Here are some numbered points:
[  7  87   0  -6  18   8 -21  -9  -8 -13  26  16   6 -18 -51 -39  22  41
 -24] 0
[  4 127  34 -32  48 103 -42 -19  -9 -33  54   0 -72 -10 -43 -96  66  63
 -40] 1
[ -4  88 -13   3  37   7 -43  -9 -11  -9  15  22  20 -27 -56 -36  28  43
 -39] 2
[-13 -48  32 -11 -17  46  41   7  19  16  11 -14 -36  15  54   1  -6 -45
  17] 3
[ 20 118  -6  -8  51   7 -47 -28 -11 -35  50  18   2 -32 -80 -69  38  60
 -39] 4
[ 15  81  -8  22  41 -30 -36 -11 -25 -36  15  28  25 -19 -65 -28  32  59
 -48] 5
[   8  -56  -35   43  -17 -118  -42    9  -10   -7  -42   17   95  -21
  -36   44  -48   15   -6] 6
[-21 -40  41 -44 -25 121  70   7  20  24  28 -23 -83  23  93 -11  13 -63
  45] 7
[ -33 -114   27  -11  -47   53   67   10   40   34  -14  -25  -54   35
   94   36  -21  -76   62] 8
[  1  70  18 -22  17  60  -8 -19  -4 -27  25  -3 -34  -7 -13 -34  24  22
 -12] 9
[  22   40  -50   40   22 -116  -74    6  -30   -7  -16   22   93  -27
  -73   -1  -19   57  -48] 10
[-16  65  24 -42  10  88  20 -12   5 -14  54  -8 -67   9  18 -43  42   9
  12] 11
[ -25 -123   36  -19  -49   84  103    8   40   30  -21  -35  -69   49
  123   36  -26  -93   78] 12
[   4  -82  -51   58   -5 -127  -56   -2  -26  -11  -68   23  109  -14
  -52   82  -67   12  -21] 13
[ -6  24  27 -23  -2  65  26   3  10  16  23   3 -41  -1  16 -26  15  -1
  13] 14
[-14   6  40 -40 -10 117  46  -7  13   0  25 -14 -74  21  51 -23  18 -28
  31] 15
[ 11  80  -7  -8  21  13 -32  -2 -13  -9  24  23  -4 -11 -44 -17  19  49
 -49] 16
[   1  -68  -38   34    2 -124  -29    4   -4    6  -43    2   78  -20
  -25   49  -42    2  -12] 17
[ -33 -127   39  -13  -66   63   98   25   31   37  -18  -39  -57   42
  123   58  -34 -124   91] 18
[  1 127   2 -13  41  66 -31 -17 -13 -12  49   9 -45 -16 -38 -77  54  57
 -38] 19
[  7  28  -2   2   6  10 -19   3 -13  -5  11   4   9 -17 -17  -9  12  20
  -6] 20
[ 20  61  -5   1  37 -30 -43  -9 -15  -9  12  -5  22 -14 -54 -22  14  30
 -38] 21
[ 16   4 -30  20   0 -80 -29  15 -15 -10 -30  24  44  -9 -27   7   1  27
 -14] 22
[ 13 111   2  -3  25  60 -20 -23  -7 -16  41   2 -32 -14 -23 -51  48  38
 -19] 23
[-26 -90  42 -16 -50  68  74  24  44  25  -1 -29 -63  41  97  22 -26 -84
  52] 24
[  18  -51  -30   34   -6 -107  -23   19    4   13  -29   28   71  -16
  -36   51  -27   13   -2] 25
[ -38 -115   21  -11  -55   43   87   25   30   32  -13  -20  -34   30
  102   48  -35  -90   59] 26
[  7  92  -3   0  28  14 -41 -26 -17 -17  26  10   9 -10 -58 -57  42  45
 -31] 27
[   3  -41  -28   21  -14 -103  -18   -2    4    1  -29   10   68    6
  -15   39  -30   12  -19] 28
[  28  -57  -58   52  -17 -127  -51    4  -22   -1  -52   19  127  -15
  -49   65  -60   12  -29] 29
[ 21 112  -8   1  32  -5 -62  -9 -22 -18  29  19  16 -28 -78 -42  41  44
 -59] 30
[  23  -10  -53   41    9 -127  -59    4  -27  -17  -36   27  104  -27
  -73   40  -30   46  -32] 31
[-19 -16  18 -28 -11  61  44  -7   6   9  23  -7 -50  23  50  -9  13 -42
  34] 32
[-28 -33  39 -38 -27  82  60  -6  19   8  13 -33 -60  28  75   6  13 -35
  41] 33
[ -23 -114   34  -23  -65   71  108   13   36   28   -9  -39  -75   49
  116   39  -19 -103   73] 34
[  7  61   8  -9  23  36  -6 -15  -2 -12  31  -8 -13 -23  -7 -35  26  27
  -6] 35
[  6  46   6 -23  23  70   2  -3   0  -7  22  -1 -47  -5   9 -44  25  10
  -1] 36
[   0  -31  -47   32   -5 -118  -33    4  -23    4  -35   29   94  -12
  -35   46  -47   16  -16] 37
[-30 -19   9 -26   1  27  20   5  20   5   4 -16 -37  20  27   2   6 -15
  26] 38
[ -31 -127   40  -10  -64   36  110   30   32   41  -44  -42  -57   52
  127   85  -44 -116   84] 39
[ -2 111  18 -21  33  89 -21 -13  -2 -29  48   7 -52 -18 -24 -71  53  41
 -23] 40
[  24    7  -41   37   23 -127  -56    4  -14   -4  -37   24  101   -8
  -86   32  -20   46  -53] 41
[ -5  -6 -21  19  -2 -59 -28   6 -15  -3 -16   7  40   4 -57   8  -4  22
 -10] 42
[  9 -14  -7   1   8 -20 -13   1   8   4  -2   3   9   0   0   9 -10  10
   2] 43
[ -22 -127   48  -30  -52   88   93   20   42   52   -4  -46  -75   39
  127   33  -16 -101   76] 44
[ -1 -37  -2   0 -16  11  24  -6  13  19 -12  -8  -8   1  24  14 -14 -13
   9] 45
[-21 -90  43 -17 -52  76  85  20  24  43  -9 -24 -68  37 108  17 -15 -93
  62] 46
[ -24 -127   13    0  -50  -46   61   24   37   38  -57  -18   12   25
   89   80  -46 -102   49] 47
[  8  74  39 -34  13 106  11 -15   9 -13  45 -13 -68  -2   4 -47  42  14
 -13] 48
[ 14 113 -10  -5  39  28 -25  -5 -16 -27  45   2  -3 -14 -73 -55  43  55
 -46] 49
Which five points above are nearest to each new point, looking only along the 2 directions in which the numbered points spread most? Their numbers follow each, nearest first.
[ 16 127  -4 -21  49  17 -58 -14 -37 -42  35  22   0 -38 -73 -68  57  95
 -43] 4 49 30 27 2
[ -18  -20   40  -36  -18  127   69   11   20   21   23  -20 -105   40
   85  -23   27  -66   54] 7 33 15 32 46
[-23 -46  42 -30 -42 112  81   2  24  26  30 -34 -95  34 104   0  18 -73
  71] 7 33 46 24 15
[ 11  89 -13  13  31 -35 -70 -11 -30 -16  12  18  30 -33 -64 -26  14  65
 -43] 5 30 21 2 16
[  5  41   7 -19  14  15 -19  -4   6   5  10 -14  -4 -13 -28 -22   7  29
 -11] 20 35 16 0 9
[ -3 -84 -14   8 -23 -20  28  -3  27  16 -35  -9  20  13  42  43 -38 -44
  25] 45 47 3 43 38
[  29  -14  -60   57   19 -127  -65   -7  -32   -1  -45   23  114  -25
  -73   48  -45   30  -36] 31 41 29 37 6
[ 17 101  -1   3  44   4 -46 -18 -36 -24  15  13  25 -28 -78 -40  25  62
 -53] 30 5 2 27 4
[  9  36  15 -22   1  46   9 -13   4  -4  31 -17 -30   0  19 -23  11   1
   8] 14 36 35 9 38
[  38   73  -62   56   37 -127 -121   -7  -37  -31  -22   38  124  -56
 -127   -2   -9   97  -91] 10 41 31 5 22
[  15  -30  -38   47   15 -118  -42    0  -25   -5  -37   19   91  -26
  -46   40  -32   27  -23] 37 6 31 25 41
[ 10 -61 -25  19 -19 -88 -28  -8   4  10 -32  15  51  -9 -15  38 -40  -1
   1] 28 25 17 6 37
[  42   94  -56   43   35 -112 -107    0  -30  -28   -8   40   87  -52
 -127  -41   -3  117  -83] 10 41 5 31 30
[ -4  -3 -23   3   0 -20   1   3  -9  -6   7   6  11   1  -5   9   7  14
 -10] 43 20 42 45 22
[ 18 125   0   4  45  30 -57  -7 -14 -24  26  11   5 -24 -78 -47  55  82
 -49] 4 49 30 27 2
[  7   3  -9  10   6  -9  -1   9  -1   6  -3   2  -5   8  10   0 -19   4
 -19] 43 20 45 38 42
[ -1  77  10 -18  22  59 -18 -21   1  -9  37   3 -24 -16 -22 -39  34  34
  -9] 9 35 23 36 40
[  6   9  12 -24   1  45  28   6  -5  -5  14  -5 -29   3  27 -21  20 -16
  11] 14 38 32 36 45
[ 12  46 -15   5  25   2 -42  10 -20 -10   8  13   7   3 -32 -14  10  49
 -27] 21 16 20 0 2
[-19 -53  -9  12 -12 -26  16  -5   0  13 -11  -8   1   6  13  23 -27 -20
  19] 45 43 38 3 42
[  7  95  -3   7  36 -24 -38 -22 -17 -23  27  19   0 -30 -56 -42  16  65
 -35] 2 30 5 27 16
[  6  97  18 -12  16  43 -18  -3 -14 -13  26   9 -13 -20 -37 -40  45  39
 -20] 23 0 35 9 27
[ 15  25 -27  30  29 -88 -53 -11 -13 -11 -11  20  71 -30 -74  10   5  52
 -38] 10 41 22 42 31
[  22  -20  -35   53    9 -127  -54    2  -15   -3  -36   26   94  -22
  -60   39  -34   22  -48] 31 41 37 6 29
[  3 127  -1 -24  45  58 -30 -17  -7 -32  54  21 -32 -29 -53 -82  57  75
 -37] 19 49 23 1 40
[  -2 -112  -28   46  -19 -127  -18   18    8   10  -55   -1   86   10
    2   74  -72  -32  -11] 17 13 6 25 28
[  -5  -81  -40   31  -15 -111  -36   13  -25    4  -42    3   70    0
  -20   58  -59  -12  -18] 17 25 6 28 37
[  9 -21   2 -22 -16  45  24   1   1   9  -1 -12 -37  21  48   1   1 -30
  32] 38 3 32 45 14
[  7  83   0   0  28  25 -44 -10 -18 -15  23  23  -2 -34 -47 -47  36  59
 -32] 27 0 16 2 49
[  3  -8  13   0   2 -11   3  -7   1   7  -8 -10  10  -2  -3  -2   6   4
  -1] 43 20 45 38 42
[-20 -40  18 -26 -19  83  61  -3  33  20   8 -12 -62  25  61  -8   6 -52
  34] 33 32 3 7 15
[ 18  73  15 -10  17  18 -20  -5  -4  -9  14   7  -2  -5 -19 -38  22  24
 -17] 35 0 16 9 20
[ 15 -20 -39  19   2 -87 -32  -3 -18   7 -13  13  55  -9 -39  19 -28  28
 -21] 22 42 28 25 37
[  4  42 -15  13  14 -32 -25  -2  -2  -7 -12  17  28 -14 -41  -3   3  31
 -15] 21 42 20 22 43
[ -4 -36  26 -22 -20  53  35   8  30  13  -3 -10 -37  27  47  11  -1 -42
  39] 3 32 38 33 45
[-20 -26  28 -27 -25  81  61   3  26  16  12 -18 -65  20  68   8  10 -39
  28] 33 32 3 7 15
[ -16 -127   16   -7  -57   10   70   22   38   33  -37  -23  -21   37
   96   66  -32  -94   70] 26 8 47 39 18
[ -2  37  -3   1  12  -1 -19  -5  -8 -10  10  15   7  -4 -18 -29   9  37
 -20] 20 16 21 0 35
[  7  69   6 -22  15  63  -6 -10 -19 -18  18   2 -42  -9  -1 -45  35  23
  -3] 9 36 35 23 48
[  4 106  15 -17  29  66 -25  -7 -13 -16  49  -7 -42  -8 -33 -52  32  39
 -21] 23 40 19 9 35
[-25   9  52 -48 -22 127  61   6  18  19  20 -22 -91  14  65 -28  32 -45
  38] 15 7 33 32 14
[-17 -24  21 -24 -15  75  40  19  16   3   7   1 -54  24  41   2  20 -50
  43] 32 33 3 38 15
[ -2  13  35 -39   5 102  44  -6  13   6  36  -8 -89  22  58 -29  25 -39
  17] 15 32 33 14 11
[-18 -55  23 -27 -23  93  54  16  24   4  13 -23 -84  19  69  -6  15 -52
  46] 33 7 32 3 15
[   6  127   38  -32   65  106  -48  -22  -22  -42   81    8  -59  -31
  -85 -110   91   96  -41] 1 19 40 23 49
[ -9 -41  38 -24 -15  71  46   4  17  23   9 -11 -67  28  64  -4  18 -54
  47] 33 32 3 7 15
[ 11 121 -11   6  52 -36 -85 -16 -31 -34  25  26  22 -21 -99 -46  28  81
 -54] 30 5 4 2 49
[  1  37  12 -17  16  60   6 -14   4 -14  18   1 -37  12   8 -29  32   5
  -1] 36 14 9 35 11
[ -3 -50  -8  11 -26 -43  30   1  11   1 -26  -6  10   7  32  32  -9 -24
   7] 45 43 38 28 3
[ -8  41  -4 -11   6  32 -13  -3  -1 -13  33   2 -18  -2 -10 -30  11  17
  -1] 35 9 20 36 14
[  1 -48 -20  36  -7 -87 -19  -3  -2  -3 -35   8  56  -9 -12  37 -44  11
 -23] 28 25 17 37 6
[ 26  38  -9  19  21 -47 -43  -9  -6 -15 -14  10  33 -13 -46  -2   3  40
 -39] 21 42 22 5 20
[  22  -94  -64   54  -28 -127  -43   -1  -11   -1  -63   17  127   -9
  -53   86  -66    2  -28] 13 29 6 17 37
[ -5  32  12   1   9  19  -9   2   0   1  19  12 -15  -6 -10 -31   4   3
  -8] 20 35 9 36 14
[-14 -31  24 -28 -20  70  37  -1  20   5  16 -24 -56  13  47   2   5 -42
  39] 32 3 33 38 15
[ 28  65 -37  24  39 -99 -82 -14 -46 -24 -11  33  76 -39 -95 -17   8  87
 -66] 10 41 5 31 21
[  17   24  -60   41   27 -123  -63  -16  -30   -8  -23   33   93  -37
  -95   10   -9   53  -52] 10 41 31 22 37
[ 10  75  29 -19  24  67 -18  -7  -2 -13  26   5 -22  -5  -5 -53  31  17
  -7] 9 35 36 23 48
[-31 -68  53 -20 -32 126  85   6  16  39   9 -29 -93  55 110  -3  11 -80
  63] 7 46 24 33 44
[  0 -23   9 -11 -14  37  35 -12  23   1 -12  -8 -25   5  31  -8   8 -12
  21] 38 45 3 32 14
[ -5 -19   8 -16  -5  33  28   6   0   5  -1   1 -29   5  41   5   0 -35
   6] 38 45 3 32 14
[-28 -62  53 -31 -36 109  82   6  22  29  16 -23 -94  38  86  -2   8 -81
  54] 7 33 46 24 44
[  24   39  -57   41   17 -127  -67  -12  -37  -11  -32   26   87  -24
  -94    6  -19   61  -58] 10 41 31 22 37
[ 22  99 -29  21  39 -34 -57  -9 -24 -24  -1  17  39 -21 -81 -31  12  70
 -38] 5 30 21 2 27
[ -5  26  -1   2   8   2  -7 -10  -2  -4   2  -3  -2   0 -16 -29   4  16
  -2] 20 43 35 16 0
[ 39 127   8   6  61  24 -58 -27 -40 -34  52  18  15 -34 -67 -72  54  93
 -48] 4 49 30 27 2
[  1  20   7   4  -2  30  -5   5   0 -15  14  -1 -14   4   9 -16  22   4
   2] 20 14 35 36 38
[ 25 127 -17  10  52 -21 -66 -20 -38 -39  14  24  34 -20 -87 -53  27  82
 -61] 30 4 5 2 49
[ 17  46 -28  -4  15 -42 -28 -19 -19  -2  -1  17  43 -15 -46  11   6  37
 -28] 21 42 22 5 20
[  1  -3 -27  13  11 -49 -34  -1 -10  -1  -1  10  32  -7 -20  15  -6   4
 -20] 42 22 43 20 28
[ -29 -127   27  -12  -54   36   68   27   33   33  -24  -31  -46   36
  113   53  -39  -95   50] 26 8 39 18 34
[-25 -53  35 -20 -23  81  60   8  44  20  10 -15 -62  20  68   3   2 -54
  35] 33 3 32 7 24
